In the rows, zero is written as 128.
One turn moves each row of this set onto another row. After a few examples, where does it send each row asked below?
K833: [142  98 154 112 171 152 177 114 133 103 131 125  93 144 134 126 168 120
 114 162]
K380: [125 100 120 100 139 137 180 114 129 122 118 146  99 154 116 116 147 114
 115 148]
K155: [154 141 107  97 162 152 141 131 139 122 130 107  82 131  93 122 138 111
 113 131]
K863: [151 142 117  99 166 159 143 139 141 123 133 104  86 139 108 130 130 104
 115 134]
K659: [138 121 124 126 140 144 165  97 145 138 171 119  94 135 131 133 120 137
 116 149]
K743: [157 117 107 107 149 135 153 143 124 107 155 113  80 131 111 136 133 104
 105 130]
K387: [109 124 141 114 153 152 132 118 120 110 110 116  99 110 143 114 154 138
 140 155]
K250: [147 106 113 138 159 144 147 101 139 111 139  94 116 134 120 114 146 114
 132 168]
K10: [142 115 142  78 160 132 162 123 113 140 145 108 112 145 144 139 162 140
 123 154]
K350: [147 126 133 136 142 147 161  95 135 145 164 117  97 120 130 130 123 140
 122 135]
K121: [129 114 147 108 156 141 158 118 127 145 101 134  93 130 103 106 145 133
 128 124]
K965: [137 146 124 108 138 159 138 113  97 110 124 135 107 115 121 110 151 159
 103 151]
K843: [144 111 135  91 180 153 160  92 106 116 134 134  87 130 145 103 157 143
  99 147]
K363: [159 107 131 117 160 117 157 109 111 102 125 121  67 139 136 101 148 156
 119 147]
K667: [153 134 117  88 161 136 151 100 112 130 116 110  91 158 147 106 150 151
 123 155]
K555: [117 113 123 111 133 136 142 116  99 106 129 123 110 109 154 125 159 134
 134 152]
K666: [162 124 103 103 148 138 158 131 124  96 155 127  87 127 106 128 137 101
 108 135]
K278: [161 110 146 127 153 130 159 118 116 131 111  97  91 135 124 127 171 141
 133 136]
K139: [141 110 125 119 172 146 132 103 124 142 148  89 123 110 118 117 148 132
 129 150]
K839: [130 145 120 111 137 155 139 119 119  99 116 130  94 135 114 106 145 158
 106 167]
K534: [142 102 132 116 170 131 145 114 128 111 173 110 122 118 130 120 135 125
 132 168]
K655: [163 134 130 104 165 160 150 134 113 117 150 122  98 112 120 132 134 101
 111 117]
K186: [140 128 133 137 148 159 162  91 151 139 155 118  92 132 125 124 122 133
 118 145]
K900: [ 97 105 115 106 141 141 140 117 124 106 122 114  93 123 139 121 161 134
 121 165]
K888: [163 145 127  89 168 152 144 133 116 116 153 128  99 111 111 126 132 111
 118 123]
K171: [130 128 117 105 132 141 144 121 104  96 141 137  95 122 119 113 148 161
  95 162]
K658: [140 116 143  91 142 121 168 127 106 133 135 150 114 132 130 119 134 132
 135 132]

K363 turns into K667
K278 turns into K10
K139 turns into K534
And these:
K888 turns into K666
K171 turns into K839
K380 turns into K121
K186 turns into K350
K743 turns into K863
K900 turns into K387

One turn moves each row of this set onto another row. After a few examples, where does it send each row asked below?
K864: [137 146 119 130 132 131 145 121 144 111 138 136 114 126 129 129 155 146
 137 143 155]
K671: [134 138 140 152 137 127 139 124 128 119 137 142 131 131 147 139 128 149
 105 131 168]
K20: [110 135 131 122 130 136 109 111 140 115 135 101 110 113 139 131 117 100
 143 116 140]
K129: [129 124 126 128 136 126  93 128 133 120 163 128 157 111 131 121 104 130
 126 122 115]
K515: [122 134 139 138 136 120 137 128 124 128 108 130 145 125 151 143 111 170
 105 126 110]
K242: [133 144 159 142 130 125 153 106 129 148 144 143 118 131 137 118 117 115
 141 130 128]
K239: [125 125 138 135 138 118  99 122 101 137 128 134 107 134 151 118 150 129
 105 113 145]
K588: [125 132  81 126 126 139 130 139 119 128 128 126 139 131 126 124 117 123
 107 140 114]
K717: [134 121 137 124 132 115 109 124 128 118 128 117 165 123 152 109 154 108
 129 120 140]
K389: [102 118 134 115 147 130 109 134 147 139 125 129 134 123 129 146 113 126
 115 134  88]
K328: [145 133 128 122 140 108 136 116 139 126 147 127 120 132 122 162 133 118
 128 132  95]
K481: [121 130 138 120 130 120 100 127 121 130 123 137  90 124 135 106 160 130
 134 124 143]
K540: [111 132 126 124 114 130 126 147 144 116 108 139 133 100 120 115  94 116
 133 139 129]
K873: [ 96 133 132 118 132 119 148 128 129 131 121 131 170 120 143 139 123 118
 118 128 116]
K112: [147 137 143 144 126 133 134 115 131 145 158 143 109 127 129 107 106 120
 136 136 129]
K417: [113 128 128 129 138 133 112 128 137 127  95 125 117 119 130 148 101 110
 121 129  93]
K114: [153 137 134 139 126 121 128 107 139  98 147 127 137  99 140 131 130 126
 128 127 157]
K539: [136 135 109 121 131 126 136 134 139 123 120 124 125 118 119 123 136 170
 125 144  98]
K623: [100 121 147 133 147 130 113 128 133 142 155 109 131 130 134 132 119 118
 104 118 149]
K853: [154 128 133 144 131 115 116 129 134 122 137 135 106 127 123 156  93 120
 115 130 113]
K427: [143 143 132 137 132 134 143 101 123 146 160 137 117 140 146 121 120 120
 138 131 119]
K781: [127 125 153 122 131 107  98 110 115 125 131 127 118 108 146 115 156 114
 127 110 139]
K33: [111 156 111 122 133 134 131 115 129 113 107 129 123 135 137 135 133 123
 163 124 109]
K57: [118 130 134 120 125 129 110 144 145 118 106 134 126 134 142  99 150 126
 151 136 148]
K583: [147 132 138 136 121 112 128 121 136 108 107 118 140  87 125 125 108 143
 124 127 106]
K685: [118 135 142 158 144 118 139 146 118 142 109 138 136 135 100 120 119 126
 108 128 134]
K815: [127 123 152 149 126 117 110 134 122 114  92 131 143 117 142 108 134 158
 113 120 131]
K61: [121 130 128 129 131 123 120 125 125 115 101 127 140 133 146 113 164 165
 128 127 115]
K181: [136 124 119 147 132 131 105 144 114 128 110 128 136 149 150 106 136 124
 108 127 153]
K936: [146 121 122 135 122 122  98 125 126 104 114 119 141 109 135 100 146 153
 123 125 116]
K65: [109 136 120 134 141 136 135 129 130 138 125 104  99 139 110 125 143 109
 120 128 144]
K167: [122 120 123 129 145 124 120 134 135 140 112 119 127 119 104 139 122 109
 105 135  89]
K63: [122 133 157 129 139 111 136 135 149 131 129 147 107 137 125 160 112 133
 130 136 114]

K33 turns into K685
K815 turns into K936
K242 turns into K112
And these:
K239 turns into K781
K417 turns into K167
K539 turns into K515
K114 turns into K864
K20 turns into K65
K328 turns into K63
K873 turns into K540
K57 turns into K181

One turn moves each row of this set onto another row. After a few examples, where does it send each row asked below?
K311: [119 118 135 109 106 122 125 140 118 135 128 147 126 116 109 109 149 158
 103 151 143 132 132 126 113 121]
K511: [118 114 114 125  98 135  93 158 126 137 136 143 146 143 130 135 131 131
 133 131 120 120 115 125 127 106]
K892: [128 130 101 144 106 108 122 116 115 113 141 126 133 149 132 137 115 116
 153 140 133 141 127 127 136 134]
K969: [135 137 138 112 128 119 156 108 120 146 125 142 110 111 132 135 131 122
 104 130 133 121 132  86 107 123]
K318: [137 139 145 112 109 125 154 101 137 127 117 127 120  86 106 145 125 113
 127 146 114 122 114 116 121 126]
K158: [123 109 100 131 118 128 113 142 109 134 143 136 136 111 139 130 136 146
 128 124 129 128 100 110 113 149]
K722: [127 158 131 119 110 117 119 146 113 124 107 129 137  87 101 149 127 109
 135 119 114 129 131 111 119 142]
K762: [118 125 131 112 103 117 126 141 116 127 133 155 129 118 111 103 137 158
 105 145 144 130 135 117 115 121]
K234: [140 157 127 117 131 113 145 103 104 118 141 148 112 122 116 107 128 153
 114 115 135 123 125 143 135 119]
K559: [147 123 148 124 123 128 133 110 116 139 109 134 125  93 115 147 141 117
 129 142  89 117 113 135 136 135]
K317: [121 143 136 114 115 115 132 161 147 142 124 112 115 120 122 130 125 102
 159 111 148 131 136 117 120 146]
K991: [122 135 104 141 121 152 118 147 124 137 144 126 111 130 114 127 118  87
 141 137 112 121 125 143 118 124]
K960: [141 116 119 125 132 121 101 131 125 126 153 122 144 139 127 113 128 101
 122 152 110 121 114 117 119 142]
K356: [123 133 142  95 113 129 107 167 109 139 128 126 141 131 131 133 139 130
 133 116 149 143 114 142 141 121]
K138: [140 142 143 135 125 112 115 147 127 137 117 139 138 117 126 111 160 123
 155 111 145 113 104 155 128 122]
K847: [130 146 134 134 121 133 136  93 122 129 122 128 108 119 137 110 114  99
 129 103 116 108 144 129 121 125]
K536: [140 152 114 128 122 120 120 117 119 130 147 136 131 152 134 133 107 122
 146  96 121 117 109 140 147 111]
K480: [150 127 156 143 117 130 149 117 141 136 143 126 102 120 127 129 133 105
 153 117 107 110 118 118 131 142]
K201: [134 125 144  88 100 114 127 126 131 123 129 124 134 123 101 143 115 146
 127 125 112 136 131 120 159 137]
K262: [132 132 114 122 126 133 135 155 123 146 135 140 119 121 111 149 138 109
 113 163 132 138 109 109 100 127]
K222: [135 118 132 119 113 114 131 123 126 131 134 154 127 112  98 127 142 145
 169 116 127  99 126 132 154 137]
K620: [132 107 103  98 140 124 151 151 138 138 145 129 131 116 121 123 145 130
 103 123 123 121 130 117 117 134]
K961: [130 131 143 124 129 136 124 172 120 146 136 123 115 125 133 133 139  86
 152 114 126 119 135 125 126 142]
K968: [138 149 155 104 112 112 109 149 132 128 112 109 145 127 128 127 134 125
 112 120 130 149 109 142 134 123]
K954: [123 139 138 129 125  98 143 107 121 141 126 129 116 141 115 129 109 127
 132 124 124 142 150 156 121  98]
K535: [139 157 135 112 129 108 152 100 112 127 138 141 111 125 112 107 125 149
 116 116 144 128 127 140 134 126]
K79: [141 110 153 118 128 125 146 124 149 156 125 116 103 127 136 129 140 110
 153 134 124 119 117 140 138 139]
K89: [119 131 121 124 130 121 153 114 131 141 125 139 114 111  95 139 139 119
 116  91 146 128 140 125 122 100]
K482: [128 125 112 117 126 129 133 162 127 154 141 138 119 122 107 154 140 116
 121 159 129 135 111 108 111 129]
K862: [126 136 106 135 120 151 115 143 128 134 146 121 111 135 118 127 118  89
 140 131 101 131 119 145 126 132]
K391: [150 132 146 138 115 123 125 149 119 121 143 137 127 143 138 119 151 134
 154 104 126 119 114 151 146 128]
K367: [119 115 117 121  95 134 100 154 128 142 141 142 146 152 129 130 124 135
 132 134 133 126 115 122 125 103]
K861: [140 148 114 127 124 130 119 117 116 134 149 134 129 156 135 134 115 129
 141 104 124 119 106 147 145 100]
K126: [118 138 145  82  98 111 124 127 122 129 123 135 145 101 102 133 114 150
 127 137 138 130 117 128 135 114]
K259: [118 119 136 115 137 118 133 133 114 161 127 138 120 103 122 122 130 157
 107 108 121 128 123 139  98 113]
K565: [128 139 136 150 123 118 104  93 117 130 133 133 126 134 101 128 122  89
 135 119 133 129 124 125 124 108]
K95: [117 142 132  93 121 131 130 155 116 138 110 124 133  91 114 148 131  94
 127 142 134 130 130 124 116 127]
K742: [125 141 128 131 123 138 140  99 121 137 133 128 102 120 136 114 112  99
 133 105 112 104 147 121 125 120]
K315: [145 138 149 126 101 106 142 108 133 112 137 146 130 113 109 118 126 154
 148 125 115 106 117 138 141 122]
K431: [132 136 140 115 127 112 155 112 121 149 117 146 115 106 126 138 136 126
 109 131 143 112 136  91 106 122]

K201 turns into K722
K262 turns into K367
K311 turns into K482
And these:
K318 turns into K126
K89 turns into K259

One turn moves each row of this set onto another row. After a few examples, where does it send each row asked below?
K324: [145 149 119 138 112 117  91 149 123 138 130 114 104 121 130 131 142 147
 105 143 143 143]
K928: [134 143 114 135 107 130 118 137  94 126 107 122 120 127 118 128 152 107
 111 162 140 118]
K592: [151 120 123 117 123 118 116 161 143 133 151 135 121 111 114 137 166 127
 151 120 134 146]
K594: [146 113 120 127 118 113 130 154 159 140 127 128 112 102 124 134 152 129
 138 129 139 145]
K143: [125 150 108 127 115 128 127 134  83 132 116 129 120 137 119 133 156 112
 140 160 141 120]
K47: [159 107 114 123 126 176 112 116 127 124 142 125 106 152 109 137 118 120
 142 126 138 140]
K818: [151 116 133 131 138 149 120 147  84 137 140 120 109 101 124 131  96 134
 140 145 134 143]
K168: [131 146 115 131 106 138 112 145  86 128 118 124 125 126 119 128 157 115
 114 155 136 121]
K148: [123 138 125 110 137 123 118 131 106 134 147 154 139 129 112 127 109 139
 150 108 122 121]
K488: [155 146 117 137 117  95  99 129 132 128 121 115  98 135 121 134 138 129
 118 154 147 141]
K690: [128 134 133 118 129 131 104 140 112 130 147 147 140 116 111 124 110 141
 122 105 118 121]
K501: [138 161  97 115 120 118 103 136 116 148 142 141 109 143 126 127 154 141
 157 145 138 149]
K336: [159 121 105 114 129 150 123 123 106 142 134 146 119 108 110 108 103 105
 151 156 122 151]
K738: [170 113 138 130 139 137 108 138  88 118 144 119 112 109 106 133 101 112
 134 148 132 141]
K330: [154 107 109 123 123 182 115 117 131 131 138 128 107 147 115 133 117 125
 140 128 137 142]
K545: [136 127 128 125 130 104 124 115 130 127 121 141 131 124 110 126  94 123
 124 120 127 119]
K516: [135 128 135 126 125 119 109 131 127 126 130 141 135 114 110 122 100 132
 106 113 122 120]
K322: [135 158 107 122 114 131  92 154 114 150 143 130 111 126 133 127 152 154
 129 138 137 149]
K36: [144 121 113 122 134 158 130 135  93 152 134 138 114 101 127 117  97 129
 151 149 130 148]
K650: [127 149 111 126 111 139 116 143  78 131 122 128 124 132 119 132 160 117
 131 155 137 121]
K344: [128 133 123 115 136 106 130 116 119 132 131 150 131 132 110 128 101 128
 151 116 128 120]
K513: [131 144 109 133 110 124 127 129  92 129 105 125 119 134 118 130 151 107
 128 164 141 119]
K337: [147 117 126 120 130 107 128 156 141 132 143 129 114 116 119 146 159 130
 164 124 140 143]
K170: [153 105 120 131 131 175 118 121 123 129 138 116 101 147 119 144 111 132
 141 127 145 138]
K283: [158 106 120 128 129 171 114 118 123 121 144 119 104 151 112 143 115 125
 142 127 142 138]
K74: [174 116 121 118 133 137 111 124 102 123 140 136 118 114  98 118 105  95
 141 155 125 146]
K825: [150 117 120 120 117 121 117 160 155 136 141 135 119 102 118 131 162 128
 136 124 131 147]
K32: [149 105 112 128 126 180 122 119 128 134 135 122 103 144 120 137 112 131
 139 127 141 141]
K951: [144 113 124 128 127 104 136 151 151 138 129 126 109 109 125 143 150 131
 154 129 143 143]
K82: [152 153 102 123 121  94 109 121 126 136 127 130 101 149 117 133 145 124
 151 156 144 145]

K738 turns into K818
K148 turns into K344
K324 turns into K322
And these:
K168 turns into K650
K283 turns into K170
K951 turns into K594

